Each path below is one point turned by a fixed rotation once a step. After each direction that follows a path, write how fast that rotation turns it, in degrees each step (0 if it stays still).
Each turn is a multiple of 5 degrees from 10 to 175, or 0.
Each row of a path follows its step; steps can be skipped.
Path 1:
step 0: [  1  19  30 -17 -29 -38   5 -11 -51  -5  -7   2  21 -13 -49  51   4  44
   1  -3 -15 -27 -21   8  55 -59 -64 -35   7   1  17  21]
step 1: [-24 -36  -6 -15 -32   9 -25 -59   2  13 -11  30   4  60  58 -20  18  -1
  26  -5 -47  -7 -39  14 -17  45  33  18  63   4  23   3]
step 2: [  1 -19   1  44 -22  32  -6  39  11  82 -13  22 -19 -57   3  32 -13 -19
  -7  17   8  34  19 -38  31   9  38 -14 -51 -42  24   4]
step 3: [ -5 -12  34 -16   8  12  43   5  17 -71  19   1  -7   1  -2  52  28 -43
   9 -31  38 -38  -1 -56  37 -34 -27  -9  37  50  -3  15]
step 4: [ 11  26 -33  -4  17 -61   3  -4 -34  35  27  11  52  15  29  39   7  63
   3  14 -42  19 -23   1  -6  46  25 -40  38  27 -19  26]
step 5: [-30 -46 -29  39 -54  17 -22   3  23  26  23 -28 -24  58   2 -26 -16 -45
 -32  -4  -7  67  35  -7  34   7 -18  30  16 -28 -15  16]
step 6: [ 53   2 -13 -18  22  10  31  23  64  12  36  -8  -4 -28 -14  58   9  13
 -20 -19  10 -57  12 -28  -8 -24  33  64 -47  15  20  19]
step 7: [  1  24 -43  15  28 -49 -15 -10 -18 -22  -7  17  54   1 -11   9   3 -35
  -5 -34  30 -14  37  22  10   6   1 -53  50  43 -41 -64]
step 8: [-29  33 -46  48  -8  -5 -11  36   4 -27  35 -38 -35  31 -10 -54   3  40
 -44  12 -59  11 -27  11  -4  23  -4 -19  -6  -7  36  39]
step 9: [  5  -4  35 -42 -25 -55 -14 -22  23  20  34  12  19 -14  -2 -39 -21 -14
   8 -24   8   9  49 -18  18 -18 -13  91 -40 -23  35 -24]
Directions:
[ 26 -16   1 -12 -28   2  -2 -10 -11  17  13  -2  -1   1  -7 -23  -9   0
  -2  -8 -10   0 -12   8   8   2   8  14   1  -1 -11  12]	90
[  6  14   8   4 -13 -14  -7  -3 -10  11  11  18   7 -26  -3  11   9  14
  -3   7   1  15  20  -1   5  -1  -2   3  -1 -18 -16 -21]	155
[  2  -6   9  -4 -11 -16   9 -19  11 -11  -8   6  18 -18  -5   6   6   3
 -13   6   4 -10  -1  -6 -16   5 -20  22   4  14  14  16]	125
[ -9 -11  12   3 -13 -17  -7 -12  -9 -14  -2   6  -3  21  16  -6  -8 -24
   2  -8  26   8  15   4   7  -7  -2   8   5  10  -4 -15]	170
